In the data rows, 128 means zero.
Here are some points, one per row:
[119 146 103 124 106 138 126  98  82 116 111 155 134  63  93 123 117  56
 141 187 134 160 168 108 130 121  97 174 111 136 190 171 112  65 171 126
 146 128 115 154 121 162 119 145 143 132 171 126]
[170 117 137 132 108 106 124 122 132 101 162  80 125 170  94  90 174 103
 130  79 100 185 106  90 119  87 124 151 138 150 137  28 146 119 125  80
  80 134 106 109 113 132 117 135 115 100  78 146]
[100 118 132 124 137 113  94 131 159 181 194 123 131  99 132 147 194  79
 140 134 161 119 151 118 133 129 135 162 128 105  67 103  96 198 118 156
 126 141 187 204 122 115 144 166 149 152 131 106]
[135 128 126 162 138 115  93  65 120 128 131 138 119  92 117  78  59 100
  55 112 105 122 134 121 125 105 195 156 144 148  91  52 161 149  97 129
 108  87 139 120 112 128  96 163 129 166 133 149]
[135 209 157 136 114 113 137 145 121 177 165 129 107 115 147 164 144 186
 133 167 129 123 120 144 113 139 166 101  87  85 121 119 170  85 115  67
 164 143  96 123 164 132 126 116 114 156  49 121]
[143 143 122  96 113 121 103 153 190 140 109 109 159 139 107 124 106  87
  85  70 128 161 168 158 143 122  71 100 114 133 144 160 168  92 126 195
 160 117 133 141 141 119 163  93  49 126 151 147]
[160 159 161 144  70 122  94 105 160 160  78 158 163 134 147 156 139 114
 123  97 139 168 113 118 151 117 126 129 175 110 115 162 147 151 102 164
 113 119 109  74 163 119  96 105 236 104 104 121]
[ 99 135  93 116  95 135 122 131 104 106 112 151 175 109 117  83 129 115
 100 190 145 155  28 127 165 112  74 128 175 120 133 176 110  66 134 147
 112 104 159 161  93  97 170 184 133 128 107 138]
[140 118  94  86 123 170  67  91  85 117  82 117 138 178 154 162 117  99
 115 123  99 151 139 139 152 115 150 162 135 200 112 143 126  79 150 193
 154 172 130 192 124 106 152 143 132 129 108 153]
[181 142  81  53 120 143 127  77 120  85 145 136 107 103 118  96 101 146
  95 144 152 126 116 129 126 106  87 141 151  78  38 115 139 102 133 141
 152 145  73 122 135 137  58 173  94  80 169 170]
[100 106 100  72 103 171 116 170 156 121  65 131 107  97 132  67 187 104
  56 104 100 109 113 158 165 209 176 124 126 117 166 128 140  78 137 133
 153 118 126 142 143 185  65  98 153 136 142  74]
[145 122 127 186 166  94  97 121 111 125 114 114 120 128 135 131 150 162
 135 131 151 177 126 140 148 159 128 129 102  87 148 117  53 152 123 146
 211  88 183  67 149 121 151 155 108  71 147 155]
[ 65  83 163 114 108 118 112 173 142 108  93 201 148 152 135  75 124 162
 159 151 111 129 156 100 139 156 112 141 125 140  96 109 147  61 118  93
 167 116 140 208 137 100 124 130 116 101 116 165]
[133 133 153 145  46 151  85 142 133 118 161 142 155 165  56 114 108 122
 139 161 101  79  99 141 157  87 142 154 113  89  85  52 119  81 141 141
 115 141 170  58 175 132 121 107  88  88 177  89]
[136  64 162 112 141  94 137 108 127 103 175 107 152 125  53 112 164 159
  94 193 128 103 127 159 109  97 140  96 173 145 149 100 146 103  89 170
 145 138 109 113 168  83 119 147 163 167 123 120]
[180 158 171 165 156 106 204 100 123 162 162 126 113 130 115 170 109 124
  99  89  77  99  65 126  90 169  77 141 117 108 100  58  98  57 117 170
  81  81 105 131 133  93 123 159 120  88 146  92]
[144  51 126 151 127 145 132 134 125 145  87 120 122 167  79 168  98 135
 163 120 159 164  45 133 143 122  67 164  92  99 131  96 153 164 163 121
 184  86 106 203 120 127 121 162 116 153 144 106]
[ 99 211 111 144 140 127 178 129 129 152  61  75 133 164 101 149 125 108
 130 165 105  92 153 130 141 154  74  92 151 128 125  54 168 162 121 123
 120 174 182  86 140 150 116 179 169 108 147 167]
[ 68 152 139 130 113 159 110 155 106  57 153 149  90 107  81 151  95 193
 138  65  80 167 124 141 124 123 144 143 143 141 141 198 125 147 120 137
 109 137 166 154 124 158 146 208 141 148 135 140]
[ 56 100 113  72 123 150  91 111 109 134 191 173 168 123 131 150  91  84
 153  32 110 141  80 162 118 172  99 133 106 122 127 135 176 100 164 136
 171 132 143  22 122  30 108 109 146 149 154 122]
[ 38 121 152 111 152 137 132  61 113  93  93 144 139  95 108 171 121 140
 138 131 137 176 158 147 173  74 147 145 179 100 125 111 114 181 133 111
 128 104  89 120 120 126 106 121 102 100  70  83]
[112 151  95 123 128 142 103 117 133 110 165 135 208 112 105 141 136 165
 146 121  63 109  87 107 145 119 160 116 138 102 172 109 127 181 115 173
 122 101 144 157 137 160 108  72 155 106 146 171]
[118 109 153  77 120 101  93 101 127 170 117 123 132  84  86 146 110 153
 103 139 180 163  96 107 153 143 118 113 118 153 142 144  79 135 196 136
 111 173 162 154 135  98 102  98 141 148 154 175]
[137  89 130 143 110 157 109 182 119 158 146 109 157 137 160  90 136 144
 142 140 130 100 137  92 123 130 152  92 131 165 151 162  79 136 185 181
 109 131 157  38  75 155 140 167 104 117 129 100]
[ 92  82 148 114  91 127 117  86 155  68 116 136 134  82 180 193 131 136
 125 137 135 116  85 106 162 154  60  89 110 136 169 103 136 117 127 118
 130 141 111 128  86 144 200  89 103 137 158 132]
[ 98 139 166 119 100 127 122  96 122 103 143 149 104 172 115 157 126 118
  75 112 126  67 116 117 120 122 111 161 139  50 152 139  80 139 171 125
 105  71 113  86 145 124 159  90 195 144  75 179]
[153 132 154  65 131 120 127 171  97  81  79 177 180 114  91 144 152  74
 108 125  78 122 107  86 103  93 151  83  92  63 115 136 109 121 125 134
 132 144 166  95  88 124  93 104 175 148 129  95]
[114 115 165 105  54 163 109 118 112 142 151  85 131 159  83 134  95  85
 102 185  68 197 125 121 138 198 170 123 132  69 109 160 122 184 116 147
 147 129 104 124  97  94 119 123 118 118 144 151]
[133 137 111 100 154 116 110 195 171  95 142 138 151 169 126 107  88 149
 111 148 155 139 151 180 115 100 149 138  71 162 134 162 102 202 184 129
 130 126  94 146 128 131 178 177 176  72 164 120]
[111 109 114 169 143 134 105 151 140  66 140 118 134  87  77  98 135 115
 132 113 159 105  76  94 171 169 129 176  78 172 107 146 115 154 125 176
 176 152 125 103  82 107 120 106 138 119  58 142]
[183 177 143 140 137 159  51 133 135  84 111 119 157  95 106 122 140 169
 146 149 110 127 172 118 151 172 102 100 189  93 121 109 152 162 204 121
  92 102  96 131 100  61 123  85 146 176 105  90]
[134 118  97 123  63 152  95 155  86 154 109 192 150  60 103 142 146 110
  68 126 134 102 166 157 107 169 139 149 152 141 179 122 115 183 150 114
 138 156 161 147 114  65 140 128  82  93 102 146]
[145 128 172 156 127 128 174 108 108  60 167 109 148 116 118 150  98 121
 129 134 195 117 126 117 130 121 186 108 125 110 171 140 163  72 128 138
 119 171 179 133 147  69  89 159 121  89 147 166]
Along one direction, these points spread out more than along any other. Take the direction at right angles to it along which they spread out most. Go by this last direction. For each point below, how far along it does it lie, from 0 to 99? The average is 50, and the first point in the table lies past the average. One standard deviation of the points above along it is 16.
[114 115 165 105  54 163 109 118 112 142 151  85 131 159  83 134  95  85
 102 185  68 197 125 121 138 198 170 123 132  69 109 160 122 184 116 147
 147 129 104 124  97  94 119 123 118 118 144 151] 38
[ 98 139 166 119 100 127 122  96 122 103 143 149 104 172 115 157 126 118
  75 112 126  67 116 117 120 122 111 161 139  50 152 139  80 139 171 125
 105  71 113  86 145 124 159  90 195 144  75 179] 25
[119 146 103 124 106 138 126  98  82 116 111 155 134  63  93 123 117  56
 141 187 134 160 168 108 130 121  97 174 111 136 190 171 112  65 171 126
 146 128 115 154 121 162 119 145 143 132 171 126] 63
[133 133 153 145  46 151  85 142 133 118 161 142 155 165  56 114 108 122
 139 161 101  79  99 141 157  87 142 154 113  89  85  52 119  81 141 141
 115 141 170  58 175 132 121 107  88  88 177  89] 50
[133 137 111 100 154 116 110 195 171  95 142 138 151 169 126 107  88 149
 111 148 155 139 151 180 115 100 149 138  71 162 134 162 102 202 184 129
 130 126  94 146 128 131 178 177 176  72 164 120] 56
[ 65  83 163 114 108 118 112 173 142 108  93 201 148 152 135  75 124 162
 159 151 111 129 156 100 139 156 112 141 125 140  96 109 147  61 118  93
 167 116 140 208 137 100 124 130 116 101 116 165] 70
[135 128 126 162 138 115  93  65 120 128 131 138 119  92 117  78  59 100
  55 112 105 122 134 121 125 105 195 156 144 148  91  52 161 149  97 129
 108  87 139 120 112 128  96 163 129 166 133 149] 55
[100 118 132 124 137 113  94 131 159 181 194 123 131  99 132 147 194  79
 140 134 161 119 151 118 133 129 135 162 128 105  67 103  96 198 118 156
 126 141 187 204 122 115 144 166 149 152 131 106] 51
